Each row is where one point has got to under a steady rotation. How many ticks took it there?
The counts run from 0 to 239.
[115 139 188 130 124 119 119 138  89 144  94 107 105  98 146 133 121 155
 137  65 135 170 147 145 163 109 114 129 142 103 165 142 186 115  79  84
 122 145 143  92 105 124 168 121 124 159 146 120 135 156 119 140 120 144
 127 111 117 145 138 170 178 116 110 128 161 133 121 166 148 157 160 147
 141 205 119 104 100 112 150 119  69 145 108 136 126  64  98 150 129] : 151
[103 167 118 195 153 119 104 125 114 124  99 170 160 162 117 141 175 116
 103 144 114 115 165  92 103 160 182 174  77 139 152 142 120 156 145 110
 116  96 135 106  81  60 135  72 117  99 100  83 131 110 129 129 191 108
 134 160 143  85 102 122 143 124 113 134 151  99 123 135 128 105 167 130
 164 134 149 136 101  88 132 133 151 104 151 129 174 138 157 108 118] : 86
[103 121  53 109 109 117 123 130 189  99  88 167 131 113 140 151 148 121
 112 104 137 111 114 143 117 114 116  66  81 120 137 158 130 115 141 142
  89 116 143 154 115 176 141 129 121 109 110 145 115 113 159  97 149 125
 120 124 185 108 149 123 188 122 112 151 132  97 142 134  79 142 170  98
 171 124 164  94 141 138 150 100 149 185 124  90 168 151 123 124 145] : 74
[117 115 206 133 106 124 144 111 117 118 115 116  64 118 150 131 129 150
 113  41 150 160 150 149 145  91 136 123 142  97 160 142 185 110  73 101
 103 126 119 129  89 150 164 146 123 148  91 133 137 136  91 119 105 119
 123 106 112 145 138 174 148  90 118 123 129 139 137 116 122 160 165 152
 138 184 114  96 114 131 172 151  95 153 125 147 109  85  85 171 136] : 152
[100 167  74 142 151 182  82 186 156 131 132 144 124 134 151 121 140 122
 137 157 110  72 121 132 121 127  82 108 123 135 128  95 127 156 132 158
 158 107 177 148 165 135 126 118 128  66 177 160  65  90 190 156 135 166
 118 110 145 167 147 136 124 154 102 129 110 119  70 110 125 131 155 124
 146 107 150 136 146 156 105 123 118 164 160 127 135 188 112 131 117] : 226
[131  80  90 110  42  72 147 110 177 139 127  84 169  87 111  99 158 139
 140 187 140 177 139 192 100 140 126 119 134 156  91 119 128 148 130 141
  95 135 119 124 158 143 154 124 127 111 141 166 152 164 130 113  88 103
 126  86 135 146 111 100 111 141 136 118 136 135 169 147 122 112  89 112
 112  58 113 152 145 118 129 131 166  99 119 116  99  77 113 169 136] : 188
[168 169 130  41 173 150 121 126 120 102 117 131 144 122 130 144 125 157
 115 108 112 161  93 104 146 121 118 129 147 150 123 108 136 158 113 135
 127  82 138 199 125 166 104 173 120 176 113  94 126 138 141 168 162  96
 163 113 121  50 152 149 116 111 137 111 134 104 163 108 104 151 119  92
 115 103 183 128 110 137  98 165 102 129 130 115  82 115 144  74 135] : 96
[157 149 183 136 195 156 147 113  77 126 132 160 121 153 152 123 138 139
 105  79  95 128 128 105 126 129 102 183 135 109 146 141 103  98  94 103
 122 139 120  83 122 101  89 106  97 113 107 112 142 111  97 134 186 144
  98 130 135  69 129 125 139  93 134 127 171 166 111 120 176  91 164 180
  88 155 128 161 109 102 145 159 103 128 103 143 131 123 156 124 169] : 118
[126 109 144 135 133 158 134 123 117 146 172 136 120 126 152 152  78 156
 127 130 154 113 177 145 142  64  80 106 114 151 116 116 108 101 130 166
 146 162 142 120 151 132  95 125 137 106 148 202 155  85 141  86 123 107
 134 145 163 140 125 105 119 102 154 127 116 170 105 135 127 102 139 158
 131 118  97 105 155 120 137 172 111 181  72 130  85 143 100 105 151] : 202
[124 197 104  67 163 149 113 111 134 142  93 128 130 134 163 153 129 115
 137 132 124 173  83  90 141 155 100 148 169 137 106 128 142 156 130 142
 132 132 121 181 155 131 116 159  86 148 126  74  86 157 183 154 190 121
 155 100 102  90 117 120 135 136 143 117 123 100 102 135 172 144 126  98
 130 106 168 128 144 144  98 117 120 124 119 128 127 116 196  63  94] : 66
[152 138 196 113 133 133 167 167  80 175 191 101 135 100 147 137  84 135
 166 120 123 112 149 103  86  85 123  80 119 172 123 111 126 145 141 105
 134 127 167 146 131 149 127 123 143 154 155 199 138 116 160  74  90 105
 131 127  95 157 135 129 108 110 154 113  79 118 129 132 153 157  91 131
 162 129 113 127 157 151 161 146 101 182 104 128  98 132  96  97 122] : 205
[176 166 149 115 142 104 129 109 164 155  87 116 131 168 110 131 115 167
 114 114 137 158 126 118 158 143 117 138 174 150  73 116 150 132  62 103
  86 110 135 168 126 140 137 144 112 164 107  95 118 132 143 122 201 134
 109 135 128  82 133 151 141  99 151  93 121 102 163 102 110 115 103 119
 136 116 153 141 116 130 101  89 160 172 111 138  63 110 130  81 148] : 94
[ 75 129 135 175  84 122 180 141  90 135 111 111 139 103 137  83 134  99
 138 127 147 114 144  90 117 112 135 165 106 134 131 167 115 130 165 104
 106 108 133 114 146 107 170 124 129  61 105 119 145 160 153 143 118  69
 202  92 111 169  71  91  96 130 135 129 150 133  98 130 155 111 140 131
 113 156 150 108 145 123 171 151  89 114 167 156 129 110 152 180 105] : 212
[153  71 105 131 100 122  95 145 159 129 177  90 154 106 131 103 144 103
 136  91 109 119 137 168 167  91 136 141 144  89 101  71 133 133 132 162
 161 119 114 181 155 175 146 135 143 168 162 136 102 143 116 127 105 113
 118 120 142 100  77  92 134 100 144 131  88 171 133 121  97 144 143 111
 137  94 144  82 172 125 113 136 132 136 128 165  95 114 167 124 115] : 12
[117 143  96  99 151 123 145 149 154  34  79 172 145 114  97 137 140 133
 114 118 120 108  94 101 132 152  76 113 124 131 173 143 108  98 123 119
 129  98 163 127 105 153 140 129 115  95 128 106 114 147 135 177 167 123
 132 126 135 105 143 162 125 153  85 138 170 107 144 134  59 121 147 135
  83 123 167 114  49 166 136 125 102 135 165  95 145 148 108 144 158] : 101
[167  88 167  86 123 138 134 142 100 154 191  99 117 155 146 156  83 164
 176 151 120 127 164 125 123  77 148 128 151 176 129 133 141 142 138 154
 148 144 164 119 120 132 100 102 131 171 156 185 153 104 127 104 119 104
 119 107  84  98 123 133 107 116 127 149 103 133 119 120 177 124 112  96
 131 105 131 144 110 135  87 188  67 156 109 122 127  85 110 107 124] : 175
[154 187 136  91 143 160 133  84 135 133 103 129 127 178 135 159 135 134
 134 145 108 137  92  90 145 152 120 156 196 136  97 124 132 160 139 164
 137 124 109 188 164 136 105 160  78 155 111  85 100 144 166 117 164 100
 155  95 114  91 111 109 152  97 166 121  99 109  92  80 155 121 121 126
 104 107 173 143 159 143 128 139 130 132 125 139 121 132 186  99 110] : 65
[ 92 140  81 146 139 175  89 144 149 119 102 132 128 117 154 113 139 106
 123  90 172 148 125 149 183 158  62 127 129 101 106 101 106 131 120 136
 148 154 122 154 161 155 147 132 109  80 105  99  86 123 158 146 162 132
 123 106 139 134  86  83 142 111 132 118 115 147  85 139 107 126 158 170
 121 131 156  92 174 126 131 100 136 124 143 166 101 125 177 130 104] : 40
[155  91 113 117 152 105 138  98 102  78 153 125 120 122 119 116  97 119
  84 126 124 132 113 130 114 130 127 102  95  84 131 140  96  81 174 123
 123 142  83 142 110 149 102 152 112 167  87  95 159 101  91  85 101 136
 124 177 146  91 137 119 132 105 120 127 140 121 154 131  56 122 126 155
  99 127  90 109 120 133 129 114 171  95  97  82 148 195 135  85 172] : 107
[ 85 146 152 191 175 120 140 132  89 121 151 124  93 135 153 145 118  78
 137 157 125  61 141  48  90 148 128 123 145 116 140 130 130 114 163  78
 135 120 150 170  96 116 137 129 107 124 122 143 117 107 158 116 102 137
 168 155  92 181 122 139 141 113 107 127 117  94  92 123 141 143 114 171
 144 169 109 105 134 156 152  98 137 102 153 132 159 185 132 111 112] : 53
[148 124 127 153  79 127 179 109 134 141 121  74 154 103 104 100 136  77
 144 135 123 121 109 122 118 121 146 155 131  95  97  97 136 113 193 132
 124 156  89 143 138 155 165 127 104  93 155 119 113 162 103  94 117  86
 159 111 149 152  65  75 142 129 163 151 132 129 121  96 115 121 162 154
 116 113 139 101 195 116 181 123 134 177 119 127 137 101 158 201 117] : 216
[102 188 103  92 148 142 117 128 153 152  66 117 153 115 159 145 148 146
 155 109 117 153  82 105 141 192 105 123 156 151 142 117 153 158 112 121
 135 106 157 162 144 132 146 145 100 141 154  72  95 161 182 175 188 142
 144  96 105 125 120 114 152 134 140 130 118  79 103 143 168 134 117  95
 149 135 181 121 158 140  92  91 133 121 144 141 120  99 153  94  96] : 67
[ 69  91 123  61 131 146 121 172 128 134 161 172 102 101 158 139 103 114
 167 143 150 123 138 143  66 102  97  82 136 183 156 135 119 105 131 149
 164 165 157 129 128 135 124  99 138 103 150 207 134  97 137 106 122 141
 108 114  90 106 113 116 143 128 123 144  93 137  99 169 165 136 106 132
 159 119 136 129 140 167 106 144 105 120 142 156 139 133 131  93 122] : 20
[143 141 146 118 187 151 148 143 109 146 154 169 145 155 120 143 120 132
 140 159  99  93 111  99  88 186 172 158 123 126 141  82 123 120 117 115
 135 101 144  76 116  49  72 123 165 128 106  78 158 103  66 154 163 158
  82 167 102 104 139 129 107 129 155 125 151 122 132 122 165  76  95 132
 128 163 101 185 110 130  92 149 131  98 124 144 147 148 133 116 130] : 114
[144  92  96 105  78 148 129 165 194 172 138 145 119 136 101  97 135 133
 175 110 140 115 146 161 142 113 123  93 136 141  98  77 112 139 115 162
 146 136 166 155 146 140 141 150 200 104 119 156 130  99 129 123 135 157
  94 133 133 126  98 116 125 103 158 132  75 151 142 117 102 113 108 100
 147 120 127 144 184 151  79 111 151 138 162 181  91 130 115 121 113] : 15
[119 100 131 109 101 129 117 154 127 166 154 101 147 115 120  91 145 118
 183 171 127 122 110 148 122 189 117 111 146 122 148  74 126 148 115 137
 157 106 140 155 147 117 179 134 163 140 189 108 107 132 123 138 114 134
  98  95  91 148  89  95 126 124 117 135 102 138 102 136 141  95  90 111
 109 119 115 147 171 141  83  92 125  76 165 181 142 111 115 134  97] : 193
[110 157 155 119 154 165 137 147 105 139 136  99 144 111 134 103 174  71
 154  98  92 122  84 125 131 165 111 140 155  91 133  91 105 151 140 124
 135 113 134 171 157 143 166 121 113  99 155 114  72 135 145 119 145 106
 146  78 120 116  97  84 159  95 134 123  99 145  96 106 162 118 144 124
 119 121 176 103 177 145 143 104 125 126 161 176 125 106 158 142 101] : 38
[134  76 101  82 103 118 124 116 132 119 176  93 155 136 117  97 130 108
 159 201 149 152 131 140 124 128 112 134 173 141  89 103 108 130 149 173
 169 146  79 165 168 146 124 150 123 140 157 128 111 144 103 134  88  89
 128  89 115 106 101  89  90 133 137 133 105 125 115 108 132 115 102 113
  95  48 117 140 144 145  92 137 119  66 153 128 131 121 160 120  98] : 191
[144 102 144  83  41  99 170  93 157 106 104 131 103 125 103 136 106 141
 128 118 146 154 123 157 166  89 150 122 145 111 129 136 169  86 119 134
 107 137 124 112 131 139 113 181 149 153  98 113 160 174 112 164  96 113
 128 128 115 173 145 171 112 138 159 131 146 149 153 113  98 129 102 105
 123 164 110 139 131 125 156 166 112 129 110 101 100  59 104 188 132] : 156
[101 131 116 128 147 120 126  83  98  89 148 168 125 154 144 174 116 148
  98 178 134 114 133  93 129 166 138 124  90 134 143 156  90 157 152 131
 123 114 124 176 109 100 112 133 122 160  90 126 140  93 155 127 119 111
 155 141 126 126 179 128 135 112 127 114 108  65 128 138 121 110  95 104
 132  91 101 151 118 138 110 105 165  41 125 119 171 172 123  48 122] : 81
[ 94 128 109 112 134 161 112 160 122 126 151 179  97 125 168 139 110  96
 145 116 130  76 113  94 124 107 113 113  95 122 164 122 124 106 163 168
 176 147 168 133 152 117 123 122 131  87 159 134  95  74 146 112 142 116
 136 145 143 135 107 105 152 133 123 191 120 126  54 137 136 126 158 143
 154 167 140  86 162 171 121 154  88 153 132 142 162 173 134 135 119] : 228
[ 78 107 128 117 160 139 125 179 121 132 158 138 122  92 152 124 123 122
 163 160 141 101 138 129  72 133  73  77 112 177 162 148 115 123 116 121
 158 158 158 129 118 135 142  70 116  81 170 234 117 120 163 104 108 137
 121  99  85 131 127 130 130 129  92 135 103 109 113 162 159 111 118 133
 162  98 146 125 103 171 136 118 118 124 141 144 134 147 101 114 131] : 21
[152 109 168 139  74  95 163 145 129 145 155 109 137 121 125 147 112 147
 166 167 124 103 152 105 103  82 189 146 160 142 100 119 164 137 125 104
 116 105 156 136 111 123 130 152 158 157 133 179 166 170 131 151  64 104
 158 145  82 198 125 167  97 121 171 121 113 127 166 127 141 134  71 112
 138 160 107 119 108 127 144 166 133 124 140 134  87  94 120 144 118] : 0
[140 163 176 139 176 149 110 161 102 153 112 119  96 172 135 145 144 174
 133 119 104 126 135 135 134 123  95 125 176 149 150 142 158 133  69 106
 109 133 149  72 106 105 121  96  96 131 185 140 111 123 136 110 135 157
 104  91  95 124 152 167 133 134  92 135 140 131 112 123 196 128 152 149
 121 138 135 173  83 123 127 148 102 156 119 134 140 115  93 145 132] : 147
[148  65 108 169  96 120  65 161 146 125 159 122 140 143 116 128 152 127
 123 126 135 138 169 174 179  82 190 132  78 111 151  80 156 161 117 171
 152  96 132  96 100 123 137  90 142 134 149 132 109  85 103 120  98 126
  73 121 178 113 123 127 133 121  83 153 104 163 131 132 119 130 152 127
 173 100 121 128 125  94  89 162 115 128 114 140 156 122  95 155 101] : 169
[134 142 120 128  85 127 130 120 182 173 114  82 146 123 114  89 129 119
 137 156 139 169 119 168 157 172  87 114 145 130  78 100 116 131 139 148
 110 149 102 144 190 137 162 153 122 108 140 116  89 133 162  97 123 131
 113 116 142 170  96  79 149 114 158 128  87 129 107 117 112  99 117 141
 116  85 107 146 218 117 118  88 176 130 106 139 105  93 124 126 121] : 219
[120 110 112 116  83 128 162  81 127 128 150  84 165 110 141 111 150 101
 133 126 105 143 101 163 119 125 114 130 104  91 112 116 101 133 171 149
 123 131  72 155 174 162 146 140 106 103 125 114 121 160 136  83 106  98
 158  84 181 138  88  72 143 119 171 125 119 154 114 127 141 127 144 131
 110  80 129 122 206 119 159 133 139 130  98 108 127 101 166 162 123] : 217
[ 89 167 127 140 130 180 109 144 111 115 126 132 143 115 166 115 162  92
 131  87 124 144 118 137 140 150  64 141 124  91 140  95  92 146 111 160
 157 116 118 187 171 156 150 131 104 101 117 118  73 126 160 139 139 109
 134  74 150 118  92  75 139  92 146 111  95 166  89 141 148 122 161 141
  97 107 152 101 189 139 145 117 103 102 138 193 132 126 171 121 101] : 39
[129 104  82  84  99 102 100 138 113 143 147  92 173 111 123  82 138 122
 175 201 141 153 113 173 137 166 112 148 156 141 122  97 118 123 133 166
 161 146 119 124 171 124 132 122 138 134 189 103 104 141 136 148 101 132
 111 106 101 133  88  73 102 139 122 127  99 122 127 152 150 109  84 103
 103  77 113 133 141 147  50 123 121  66 159 137 122  87 152 117 111] : 192
[113 146  91  85 124 146 132 135 180 106 136 155 122  99 145 164  78 126
 136 158 141  95 113 131 111 146  69  58 127 142  99  93 114 126 148 156
 133 138 162 155 156 151  86 143 118 104 132 200 124  98 175 117  98 149
 112 125 134 167 171 137 134 151 130 113 106 124 130 126 110 119 116 123
 142 106 112 124 164 171 125 119 157 169 111  96 120 178  96 103 155] : 47
[111 121 133 136  61 106 150 139 124 144  88 111 152 145  98 115 153 143
 169 186 135 124 170 106 124 116 161 148 139 181 117 170 125 146 147 119
 105 134 137 101 122  92 141 120 135  93 136 153 159 168 154 135 137 100
 165 108  73 156  68 144  92 122 162 140 125 136 121 144 173 100  98 102
 112 127 144 152 110 140 123 155 118  82 174 148 109  93 155 140 104] : 3
[127  57 102 197 112 117  84 132 145 143 127 103 103 151 141  88 149 140
 140 135 137 123 162 180 171 129 113 163 125  68 142 115 150 124 125 137
 165 126 107 110 119 115 163 112 116 137 176 100 125 127 108 151 102 159
  90 127 128 129 100 114 122 152  63 153 138 150  90 153 127 110 140 138
 117 152  92 117 118 116  71  86 124  55 149 158 144 115 131 157 106] : 166
[121 144 113  95 138 136 160 137  95 128 140 137 132 134 120 154  75  82
 176 149 128  73 111  58 108 123 129  53 117 168 110 152  94 117 187 131
 170 157 159 152 127 124 115 129 138 112 127 144 137 101 168  78 108 115
 133 140 103 160 129 109 132 120 114 155  78  89  94 111 127 139 102 126
 140 138 156 120 160 185 104 114 116 157 137 105 171 173 110  90 114] : 49
